Each path below is one point turned by a fixed rotation once a step. After each direction that follows a path, write how fast that rotation turns it, in degrees each step (0 if it stays still).
Each turn is a multiple of 5 degrees from 10 to 175, or 0.
Each row of a path follows its step; steps can be skipped.
Rotation 1:
step 0: 162	114	47	-15	9	461	124	-54	100	-389	-216	-10	-255	-395	214	9	268	188	-218	-183	-131	-55	-33	136	82	-316	-155	-12	299	-201	5	-178
step 1: -174	77	244	-137	-165	14	211	278	-157	87	400	-361	250	281	106	21	-66	135	38	-46	-164	330	-133	240	414	47	133	159	-161	-100	-36	-232
step 2: 90	-305	38	129	8	-1	35	-126	148	140	-53	-78	-35	-255	11	44	48	144	433	-416	-305	4	-20	-485	-322	59	-68	357	-58	52	-267	-74
step 3: -202	-236	126	-374	-169	-36	252	205	101	-371	-150	165	20	71	-152	-180	66	48	-325	-14	-263	-209	429	-40	294	-19	-315	-58	-18	180	50	22
step 4: -116	119	93	-163	-18	143	393	19	272	85	204	-51	-128	-26	167	-7	-116	261	-59	-56	350	157	-342	-157	-166	-257	-133	-337	-199	-362	-217	-241
step 5: -299	71	124	261	7	402	-177	204	-140	4	142	39	142	22	195	-18	78	348	-77	-409	-273	-143	-50	101	-101	235	-152	383	18	-95	318	118
step 6: -95	160	-102	-193	-196	-359	131	39	-18	-257	-189	-68	-241	135	-136	50	-23	-50	120	-265	-171	352	-18	-551	380	97	89	146	76	-229	-30	-44
step 7: -108	-376	268	-267	31	46	39	310	106	181	252	114	-124	21	-117	81	-116	-37	280	151	-102	85	326	-87	-459	-222	-379	-78	-26	-136	223	-67
step 8: 159	178	-2	-226	-142	94	-117	-208	-161	-179	-50	130	288	-36	111	-228	41	86	-415	-204	95	-264	-65	-285	-123	312	-337	-134	-321	-318	13	-132
step 9: -379	237	-15	-72	120	91	-242	398	170	-139	258	-92	-383	-68	319	45	-233	44	83	-159	19	-159	-167	-216	249	-57	201	-216	190	61	264	-135
step 10: 156	171	192	226	-160	-40	174	309	-447	283	-15	76	-329	236	-110	165	245	-167	239	-86	-72	-69	-6	-72	-20	77	-228	234	-219	-396	5	108
66	68	-59	160	-28	-4	-36	76	-77	69	83	-145	-16	16	-21	33	-74	-9	-87	-156	-69	54	15	-34	53	-117	51	29	-6	7	27	62 | 85
-34	-15	-39	99	-3	0	79	105	39	-51	-49	-55	1	-4	38	8	-67	-8	-23	8	41	-205	2	-59	-29	35	-34	-160	-147	104	-52	15 | 70
-29	30	3	-55	182	-27	30	95	-140	-87	72	37	71	107	-35	-10	20	-30	-63	17	-5	-60	73	79	29	10	-33	123	-68	-33	-93	71 | 160
119	-118	2	-26	-42	-72	18	-1	43	-15	21	22	-61	62	-75	-97	42	50	-60	78	-77	8	102	-64	-75	-85	-26	-104	49	-53	-53	170 | 90
170	11	-101	-7	45	170	95	-30	-44	20	-108	18	53	26	-50	-32	56	34	-14	-73	-33	-81	55	-27	-6	99	-40	31	61	24	135	-4 | 135
-58	156	-95	-38	-34	25	1	29	-4	-53	-82	130	-25	-78	9	-7	-100	-7	-30	86	-185	-43	37	-58	43	-71	65	23	84	31	-66	-20 | 120
-30	-19	45	131	-42	1	-134	-112	-106	-85	-136	14	-47	-80	43	-46	33	19	-47	-42	-63	13	56	76	-21	12	-174	26	-64	-7	-28	19 | 135
Rotation 2:
step 0: -152	87	28	174	-255	63	201	253	-85	27	-119	14	-189	190	-4	426	-132	306	-90	-46	-381	74	82	-286	-168	-49	-124	52	25	-241	-256	49
step 1: 161	-174	-9	79	-3	270	-43	-364	72	-78	80	72	-76	-36	303	-176	17	-281	48	-13	-266	347	-73	-82	27	-10	-32	-171	174	-340	2	413
step 2: -14	262	-235	-71	-343	-39	-234	-102	-135	-15	437	76	-6	5	25	-311	-353	-13	40	31	-2	-68	75	-74	-224	30	-200	161	147	351	112	18
step 3: 23	58	-192	-57	108	123	-214	-253	70	167	-350	404	292	-205	-215	108	76	106	57	-103	51	-351	28	-93	61	-210	-81	12	38	-44	357	-58
step 4: -232	115	44	-214	-131	-486	-28	23	172	32	-92	-137	269	266	-155	59	164	-306	19	216	121	43	-44	19	-131	-322	353	13	-56	-37	-18	98
step 5: -19	-303	-186	161	26	8	300	138	283	-187	-296	-26	205	74	223	270	-72	-212	38	22	96	219	135	48	-42	237	-191	81	-22	281	-41	-319
step 6: -61	22	28	81	243	-92	174	-11	-94	-291	307	-92	-307	-86	82	58	255	-28	5	31	389	-36	-91	-344	361	-45	-50	-242	299	43	-71	-45
step 7: 93	197	16	-120	-123	-103	243	342	13	79	-175	111	-206	-108	-11	-567	-55	10	55	-154	-103	-173	-48	-54	235	214	-89	250	-18	-238	-182	-168
step 8: 241	-112	327	-55	8	429	-32	102	85	-431	1	-5	124	-161	-141	-100	51	153	-222	200	-191	-275	-248	40	-132	-146	105	8	-172	37	-41	143
step 9: 187	171	160	-129	179	-139	0	-235	-103	-1	-29	-299	35	190	-116	-45	85	256	368	14	-199	49	476	57	-207	79	-93	-2	-174	162	-140	267
step 10: 150	-325	-259	-61	234	127	-199	-122	-159	282	65	-12	2	-113	241	-121	-108	-106	146	-70	186	-7	-13	284	-60	56	323	-330	-288	118	22	-202
-86	-55	-59	-80	30	-44	-67	126	37	103	-32	88	-7	10	-23	-37	5	96	-90	97	-71	-124	8	-69	28	-39	61	-35	7	-160	-31	-71 | 95
3	44	-138	33	-138	-34	8	-15	-5	-13	-46	25	159	66	96	4	49	-106	-15	-1	-6	-44	-44	-183	-8	-54	-75	-10	81	-3	69	47 | 25
77	-39	36	-37	-57	21	-38	-51	96	45	56	61	-20	-22	-71	-126	-4	0	-40	-108	-146	-73	61	-16	-15	-99	-65	-105	-11	130	-75	91 | 55
24	-60	-62	122	79	152	-16	-55	36	17	37	-30	-21	-115	-36	-33	98	-125	-124	79	95	-18	-33	-25	-16	-68	62	-47	-89	-48	29	47 | 160
82	-16	-101	13	2	63	86	88	-85	-65	-9	125	-8	15	-37	51	-136	2	-90	-30	-25	4	-65	-23	-140	-16	53	-5	-59	114	-2	-132 | 135
-56	-47	-51	72	-55	-55	129	-23	36	81	-25	54	-71	73	18	91	127	-2	-103	10	7	-11	-66	87	131	44	41	-4	53	125	-111	1 | 55
37	56	139	30	61	-30	54	-88	-73	54	55	106	75	-113	26	-33	-87	-59	-75	98	-45	-83	-25	-45	3	107	5	106	98	-1	-56	37 | 65
-92	17	48	103	51	9	115	-68	-14	-20	35	10	-42	26	-33	50	85	127	5	-1	11	-140	91	-29	-139	17	-104	-81	47	1	119	-40 | 120
